(in the rows, 128 means zero)
The rows of T fall into 3 groups, and each row is roughly a mix of its group's hidden directions.
T (105 x 13):
[[174 158 139 122 136 115 130 148 146 178 115 172 137]
 [177 116  98  90 163 104 129  86 130 125 112 138 135]
 [118 113 111 106 158  93 111  84 123 136  70 126 119]
 [155 120 118 121 137 152 123 159 119  89 151 186  99]
 [131 155  93 112 160  94 144  93 111 112  90 153 107]
 [ 53 128 112  94 139 108 130 128 151 133 101 135 132]
 [142 129  91 143 130 150 165 149  95 145 159  79 136]
 [ 69 130 105 139 136  81 133 124  91 135 101 115 117]
 [154  85 165 146 110 146  97 169 148 148 139 127 151]
 [129 147 111 165 128 138 134  87 123  86  91  88 111]
 [183 112 113 142 141 136 105 122 155  77 104 149 124]
 [148 108 102  80 168 147 149 127  90 154 123 139 108]
 [126 104 129 132 144  86 118 173 148 124  95 175 148]
 [102 160 117 116 143  87 129 108  94 146 107 168  94]
 [168 161 135 169 115 136 127 155 155 174 109 123 145]
 [148 164 157 130 118 151 157 130 182 139 111 117 164]
 [ 76 172  86 127 138 126 149 144 121 134 109 146  99]
 [145 158  98 120 145 143 131  80  92 152 113 115  87]
 [179 157 100 141 145 137 115 119 125 117 107 171  89]
 [178 155  88 131 154 144 147 119 142  94  98 146 116]
 [134 126  70 116 162  88 134 156 129 149 103 154 135]
 [164 114 153 126 128 202 144 125 116 116 131 103 113]
 [ 83 134 143 144 105  91 140 141  80 137 170 122 128]
 [182  90 158 110 134 139  92 111 131 168 126 127 133]
 [ 86 149 119 125 117  99 158 127 116 170 150  88 155]
 [108 104 117 124 158 109 125 129 120  86  66 153 111]
 [ 78 127  95 134 134  86 157 142  87 130 142 107 136]
 [125 158 141 134 117 117 143 131 140 201 122  97 157]
 [188 105 144 130 127 173 101 110 135  96 134 136 110]
 [ 74 142 119 155 100  76 117 136 145 116 148 120 149]
 [141 154 149 115 105 117 125 109 163 176 162 110 165]
 [101  90 122 123 149 129 115 149 139  79  82 157 115]
 [112 174 166 138 103 120 145  96  90 151 154 116 113]
 [ 92 146  75 111 154 128 138 119 110 162  97 120 100]
 [126 145  64 143 152 114 159 144  86 134 116 118 110]
 [159  83 159 138 124 129  95 168 157 141 117 145 155]
 [ 77 100 167 157  98 119 101 137 137 128 122  97 144]
 [106 160 122 126 118 151 182 124 101 112 169  94 127]
 [159 134 105 122 150 130 116 128 127  87 109 187  94]
 [117 148 118 160 124 123 116 189 126 157 112 172 109]
 [184 129 115 155 129 151 101 146 109 117 137 164  90]
 [159 104 163 148 121 154  77 131 151 153  93 133 120]
 [138 115 121 150 110 175 122 114 120  80 164  91 112]
 [ 79 111 118  98 141 124 129 133 162  76 108 156 127]
 [108  98 135 102 140  77 136  89  92  96 140 126 137]
 [ 93 118 124 110 107 145 135 118 123  92 196 106 131]
 [132 139 108 125 134 170 143 162 128  79 139 168  97]
 [177 161 117 130 144 130 141  90 136  83 105 152 113]
 [137  91 154 113 117 128 131  95 142 101 156  82 166]
 [ 81  85 145 126 116 147 141 142 123  86 149  93 142]
 [ 95  99 100 153 136 146 105 127 119  92  85 106  98]
 [106 164  95  73 150 123 158  99 133 125 134 152 115]
 [200 127 161 144 132 108 135 125  95 155 125 135 138]
 [149 105 159 122 134  97  95  67 116 133  97 122 124]
 [171 124 162 131 146  95 132 122 137 148  73 145 151]
 [133 136 170 122 123 161 163  98 148 111 100  85 150]
 [143 140 139 111 131  78 107  68 150 108 116 150 135]
 [120 101  98 141 118 145 101 186 118 156 168 132 120]
 [102 127  88 146 137  86 146 136 143  74 107 121 150]
 [ 61  86 124 114 118 108 105 132 122 140 150 102 139]
 [ 85 139 101 164 121 127 164 171 109  97 128 109 128]
 [141 117 103 123 145 129 122 148  91  93 139 181  86]
 [102 138  95 122 125  83 138 114  82 137 176 118 121]
 [ 97 165 138 138 100 153 137 132  95 152 177 118 100]
 [ 94 128 147  96 150  85 168 139 129 126  95 151 154]
 [132 155  92 159 131  88 162 129 144 114 110  96 166]
 [107 142  85 122 159 105 140 127 143 107  68 148 120]
 [ 90 129 142 168 100 169 103 151 141 146 113  95 112]
 [174 137  87 148 151 111 133 126 119  81 102 155 114]
 [ 95 120 129 111 107 154 142 140 125 101 199 114 132]
 [ 87 101  99 109 144 103 132 100 108 145 110  77 137]
 [163 146 127 153 135 115 118 141 117 196  90 133 123]
 [102 103  98 130 145 128 128 135  80  81 125 140  87]
 [161 136 150  84 142 132 128  79 104 172 134 136 113]
 [158 150  89 155 126 174 105 135 123 119 137 142  81]
 [134 165 160 158 113 119 103 129 118 130 106 180  91]
 [ 90 166 125 132 135  77 151 135 136 144  85 148 140]
 [ 75 158 122 149 110 110 153 149  86 142 156 115 118]
 [140 112 150 149  96 158 104 118 153 140 159  76 151]
 [144 125 159 172  95 146 121 176 113 137 169 127 130]
 [168 110 136 151 110 171  96 168 128 143 162 136 117]
 [165 160 171 170 103 168 139 123 137 124 121 108 127]
 [168 153 139 159 118 130 122 147  82 155 152 156  97]
 [ 94 123  95 113 131 145 146 189 134 164 151 129 137]
 [101  97 107  83 145  94  95 136 146 155 125 161 133]
 [168  90 111 136 132 161  94 140 125  85 146 148 103]
 [119 101 112  88 167 147 171 120 124 100  93 108 136]
 [151 101 156 161 116 157  89 133 164 121  88 111 135]
 [148 122 121  98 142  89 124  96 106  90 154 172 115]
 [126 125 132 167 122 159 156 163  81 150 125  88 117]
 [139  89 107  72 173 135 130 123 132 126  95 150 124]
 [128 171 126 137 106 154 160 130 121 166 171  91 137]
 [126 164 176 141  91 124 123  93 131 164 153 104 137]
 [126 151  79 133 152 103 162  97  92 104 114 108 115]
 [140 141 132 114 112 148 148 101 128  81 193 119 130]
 [121  99 151 138 124 164 158 142 115  63 136 105 133]
 [137 102  98 152 135 161 120 178 113  88 132 147 101]
 [ 76  99 113 101 140 122 114 143 152  84 115 160 122]
 [174  87 142 121 125 152 114 101 124 144 147  80 146]
 [ 95  95 113  86 156 111 122 145 159 140  90 152 144]
 [170 104 131 111 133 187 131 126  98 147 157 108 110]
 [140 139 151 124 117  95 114 102 158 187 122 108 164]
 [ 71 126 131 109 135  93 135 136 167 136  91 132 159]
 [134 132 167 124 113 123 114  53 114 112 134 101 120]
 [120 168 174 121 112 113 115 108 114 177 129 161 108]]
One row of each group comes first, with its name. Which group is each row after those in?
[170 125 185 127 104 150 103 125 131 145 167 148 126]
K
[158 136 139 144  99 123  83 122 132 175 177 132 126]
A
[125 188 122 129 139 116 182 115 120 157  97 118 134]
V

[132 105 169 109 133 119 127 134 182 104  97 147 167]
V
[151 109 128 128 120 177 132 155 132 176 152  86 142]
A
[173 150 148 131 124 141 133  79 147  73 127 132 126]
K
[107 165 166 166  95 151 156 138 121 143 138  91 134]
A
[ 94 118 163 102 133 115 159 141 168 111 104 133 172]
V
[142 109 124  79 157 109 106  86 121 168 104 141 120]
K
[115 114  80 124 153 124 131 183 103 141 121 161 105]
A
[180 156 130 140 137 138 130  90 142  83  99 147 112]
K
[159 133 134 110 152 104 120 101 166 120  72 159 139]
A
[101 144 136 136 121 134 127 174 179 100 110 170 136]
K
[109 137  83 150 124 115 151 171 106 163 156 101 141]
A
